One turn moves every row onto another: examples first, then more rows asked:
J546: [3 16 -1 9 9 -3 -17 -3 -1 -12 14 19 0 -18 3 -39 16 4 3 -19 6 13 10 -34 -4 1 -5 7 18 5 0 19 -4 -12 -2 -6]
J914: [1 6 -6 -7 -7 6 -15 14 -9 9 -11 11 -11 -16 15 9 19 4 0 10 -14 -22 -12 -9 3 -8 9 0 -25 9 -2 -6 1 -8 2 -15]
J163: [-8 7 -9 2 -19 20 -4 -5 6 -11 7 1 3 -9 11 -3 8 4 9 -28 7 -12 21 -7 13 5 13 18 -18 5 -30 -12 -6 -1 8 -17]
J236: [17 2 -16 3 -1 3 4 -2 6 13 14 12 -5 5 -7 -5 15 -2 -1 7 1 18 -1 -15 26 -9 -2 24 -21 -1 -12 5 7 -8 3 -5]
J141: [-1 2 6 15 4 -16 -11 -8 14 -4 11 -10 12 -17 5 18 -16 3 11 -19 -13 18 5 -12 -11 -7 15 -2 -7 1 6 18 11 5 9 -19]
J312: [3 -10 -5 20 1 -5 -1 -11 11 -21 13 14 -1 -20 4 13 -8 11 -2 -26 7 20 5 -25 -19 -12 17 6 -14 -9 -10 20 -6 13 1 -21]
J834: [11 -2 4 -9 3 6 -12 17 -7 -7 -9 8 -13 -9 9 -6 12 7 18 1 -1 -21 -10 -25 7 -5 13 -2 -27 8 0 1 3 -10 4 -18]
J171: [-9 5 -32 2 -8 3 -27 -20 -6 8 0 16 6 -4 15 -13 15 -9 -17 -6 -5 -5 0 -6 -5 -10 6 -8 -1 -11 -31 -9 2 -8 3 -11]
J37: [-13 0 15 15 -33 9 -25 15 4 -1 5 -8 16 -7 6 -9 6 14 -15 -13 -16 4 -10 -13 -13 -6 -12 2 14 -1 10 13 -10 -13 -7 -11]
J801: [4 7 0 -1 -10 14 -11 16 -2 2 2 -3 6 -16 -3 -22 3 15 -5 -30 3 22 3 -28 -6 -17 2 30 -1 -3 -3 27 -8 13 1 3]
J181: [4 4 2 -4 -7 6 -23 19 -11 -2 -6 0 8 -26 10 -19 -14 -11 -2 -18 -7 3 15 -23 -4 5 -5 20 0 -2 16 20 -10 -8 -8 -8]
J802: [8 -1 -15 25 -4 -11 -1 -11 -4 -9 3 2 1 -25 -3 3 -9 -8 -4 -13 -11 11 9 -16 -18 -4 8 1 -9 -6 7 30 -9 -4 23 -26]
J480: [-7 7 -10 19 -8 -19 -12 -4 -1 -16 28 12 -7 -11 5 4 1 2 5 -25 -9 29 -2 -16 -12 1 14 16 -11 -2 9 15 3 -6 10 -27]
J407: [10 21 9 1 5 24 -11 5 6 -7 -2 -3 -5 -14 2 -13 4 22 0 -18 11 11 20 -21 -4 1 1 3 19 1 3 26 -5 -4 6 0]
J392: [14 3 -9 14 -8 0 16 1 8 13 10 17 -6 -8 -7 9 11 -4 -4 4 -10 5 -3 -3 17 -8 5 16 -27 -7 -11 5 19 -3 -7 4]
J484: [-14 7 -6 0 -21 14 -13 -3 2 -7 -1 12 4 -12 19 12 18 0 -1 -26 -7 -16 10 -1 3 -7 13 6 -16 8 -30 -23 -2 -3 -1 -8]
J264: [-3 3 14 5 2 3 -22 3 22 -5 12 9 13 -23 11 -14 -3 -9 11 -27 -2 13 23 -25 8 -2 -5 21 12 7 -3 5 -2 -7 -14 1]
J345: [-5 6 9 25 -32 7 -4 11 12 0 2 -5 19 -14 6 -15 15 23 -14 -10 -10 3 -7 -12 -13 -7 -15 8 13 2 -1 18 -11 -1 2 -11]
J469: [-3 -2 -25 -3 -5 7 -34 -17 -1 6 -2 3 8 3 10 -31 5 -11 1 -11 -2 -3 -3 -19 2 -12 9 -6 -8 -19 -24 5 1 -7 16 -17]
J773: [6 -3 12 28 -22 8 0 11 17 -9 -4 6 13 -19 5 -11 15 24 -8 -7 0 -2 -5 -18 -16 -3 -16 -5 21 4 -2 11 -7 -8 -6 -4]
J169: [18 11 -4 2 9 10 -10 1 -4 -9 -7 0 13 24 3 7 -17 -3 -3 -17 10 10 6 -12 5 3 -2 -10 -8 -6 -18 -7 13 -18 -3 -3]
J359: [14 12 -18 6 -7 3 7 5 -5 14 4 14 0 -1 -3 12 21 4 -14 3 -7 13 -8 -2 13 -16 -5 18 -18 7 -18 -7 10 -6 -2 2]
J596: [0 7 1 5 -4 -3 -4 10 -3 0 -1 16 -11 -19 14 -7 17 1 14 1 -16 -28 -14 -9 -1 -1 16 -4 -33 -2 -1 1 13 -5 1 -17]
J344: [-1 -14 3 23 -25 2 -12 8 15 -7 7 16 3 -20 7 -13 13 11 -15 -1 0 9 -7 -25 -10 1 -14 0 21 -4 3 8 -8 -16 -18 -5]
J979: [2 -10 -3 11 -2 0 -22 -15 1 -17 13 5 -14 -26 7 20 0 12 10 -10 -1 16 13 -14 -8 1 20 -4 -3 -15 14 23 0 -10 5 -23]
J302: [-10 5 -21 4 -7 8 -25 -24 -3 6 11 14 4 3 7 -17 9 -6 -12 -15 -7 0 -4 -4 -5 -13 13 -12 -12 -30 -27 9 13 -3 1 -12]
J646: [14 9 -6 7 5 9 -2 0 -7 -3 -4 14 0 14 -2 12 -14 -6 -18 -11 -2 4 -1 -5 -5 1 4 -18 -15 -20 -12 4 18 -17 -10 -1]
J494: [-15 18 0 10 -18 18 -9 -11 6 -10 8 7 2 -11 16 4 12 1 8 -29 -7 -19 16 7 1 5 16 2 -20 -11 -25 -8 8 -4 5 -16]
J228: [13 15 -8 5 7 11 -11 -1 0 2 -15 10 6 15 9 17 0 -1 -15 -7 0 5 -4 -5 -7 -9 -1 -21 -1 -6 -23 -11 13 -15 -1 3]
J736: [-12 -10 12 16 -34 4 -20 11 10 -7 15 4 12 -9 4 -3 5 13 -17 -16 -7 10 -2 -16 -5 0 -12 5 17 -2 3 3 -5 -16 -23 -4]

J801 moves to J181
J802 moves to J141
Now these:
J773 moves to J345
J392 moves to J596
J914 moves to J484
J236 moves to J834

One turn moves every row onto another: examples first, then more rows asked:
J461: [17 2 -14 3 19 -32 23 -3 7 -4 -1 -11 7 3 3 7 16 2 -2 24 -12 -15 -2 13 -14 8 6 -9]
J94: [1 10 -18 2 -2 19 11 21 -13 -5 -3 -26 -2 13 0 4 -13 2 9 0 5 1 12 3 -3 2 13 -1]
J460: [5 -7 -10 11 22 -25 18 -11 -14 -1 -6 -12 18 -5 10 4 5 -3 -10 19 -11 -13 9 -4 -14 2 2 10]
J432: [12 2 -7 -1 10 -20 18 -17 -25 -1 2 0 23 0 -7 -4 0 0 -6 7 3 9 7 -16 -13 4 -18 12]
J969: [14 10 -16 -5 3 -21 17 5 18 8 2 -6 1 18 -3 -1 26 1 8 8 -14 -12 -7 22 -7 23 -2 -16]
J180: [10 12 3 -8 -3 -7 -3 -15 -2 12 4 9 19 19 -10 -11 13 2 -5 -24 -4 8 -1 -3 -1 27 -14 2]
J63: [-1 8 -10 2 4 13 7 21 -4 -7 -5 -28 1 9 1 9 -15 1 1 -4 0 0 6 5 -4 6 25 -2]
J353: [1 10 -15 -6 -8 -5 2 4 6 24 -2 -6 8 28 -3 -14 22 -5 10 -10 -17 -8 4 15 1 27 -15 -5]
J744: [-1 11 -3 1 -5 -9 -21 6 25 4 5 -7 -1 13 -3 -18 9 0 -8 -21 -11 -19 -6 12 9 3 -12 -8]
J7: [-9 -11 -9 7 10 -10 4 -12 -24 13 -12 -14 27 4 9 -8 2 -6 -8 1 -14 -7 17 -9 -8 7 -6 20]
J206: [1 4 -16 12 10 -19 7 5 -7 -10 2 -14 2 -7 -2 -14 -7 -3 -6 16 -1 -18 8 -7 -5 -29 -23 7]
J505: [-3 3 -11 18 -1 -5 -10 -7 -10 -2 5 -6 9 -1 4 -22 -3 0 -6 -3 1 -18 14 -11 8 -20 -25 9]
J148: [-11 -2 -11 -2 -3 0 -2 -5 -12 25 -9 -9 21 20 4 -17 13 -6 2 -15 -15 -6 16 -1 0 18 -16 12]
J223: [4 -8 -1 2 27 -20 21 -15 -10 -7 2 1 -15 -5 -3 -7 5 -4 -3 13 4 -1 -4 3 4 -25 -3 4]
J64: [1 3 0 -19 14 -16 10 3 14 7 0 1 -25 16 -16 -15 16 -9 6 -9 -7 0 -14 21 7 -4 -9 -10]
J753: [15 14 2 -18 3 -20 4 -2 11 7 2 1 11 16 -19 -5 16 0 -8 -16 -6 8 -11 9 -8 30 -8 -7]
J943: [5 11 -6 -3 7 -23 -7 18 30 -4 0 -15 -6 7 -10 -13 7 -3 -11 -5 -10 -20 -11 17 -4 -6 -11 -11]
J479: [7 0 -4 -12 23 -24 23 -2 7 -4 1 -1 -24 7 -12 -8 13 -6 3 9 1 -3 -12 17 1 -16 -5 -8]
J237: [6 10 -15 7 -4 20 7 13 -4 -7 4 -19 -1 12 5 7 -8 6 8 -3 2 -1 8 7 2 8 23 -6]
J882: [8 6 -2 0 -1 -8 4 -23 -22 9 3 7 23 10 -4 -12 6 3 -7 -13 1 10 8 -15 -2 16 -21 12]
J631: [-7 -11 3 4 21 -9 7 -24 -19 1 1 3 -5 -1 3 -13 1 -6 -7 -5 0 -1 2 -7 11 -20 -5 16]
J800: [-14 -10 5 -2 11 1 -5 -17 -12 12 -4 4 -5 8 -1 -20 5 -9 -5 -25 -5 2 2 -2 16 -9 -8 12]
J554: [3 12 -17 6 -6 21 10 16 -10 -4 2 -20 -3 14 3 5 -9 6 12 -2 5 1 11 5 2 5 18 -3]
J550: [-3 7 -8 12 -9 1 -21 -4 4 5 5 -3 7 7 3 -24 4 0 -7 -20 -5 -18 7 -2 15 -5 -21 2]
J981: [17 11 -3 -17 13 -32 20 3 8 -4 -1 -4 9 10 -21 2 11 -1 -9 2 -3 8 -13 8 -20 17 -9 -6]
J458: [-2 7 -14 -1 1 14 9 23 -8 -5 -4 -30 0 11 -2 7 -15 1 5 0 1 2 8 4 -5 3 18 2]
J987: [-10 -1 6 -15 6 -1 -4 -5 6 18 -3 3 -14 19 -11 -21 13 -9 2 -26 -9 2 -7 12 14 1 -9 2]
J939: [18 5 -6 -10 19 -32 27 -5 -12 -5 -1 -6 14 -1 -16 3 3 -2 -9 14 1 8 -4 -5 -23 4 -13 5]
J2: [3 9 -11 5 2 15 5 16 -2 -10 1 -21 -1 9 5 8 -7 3 3 -5 1 -2 5 7 0 8 27 -4]
J446: [5 6 -10 1 15 -30 7 18 13 -13 -2 -21 -4 -3 -10 -9 -2 -4 -10 13 -5 -20 -4 9 -9 -21 -17 -4]

J631 moves to J800
J63 moves to J458
Now these:
J744 moves to J943
J7 moves to J148
J753 moves to J981

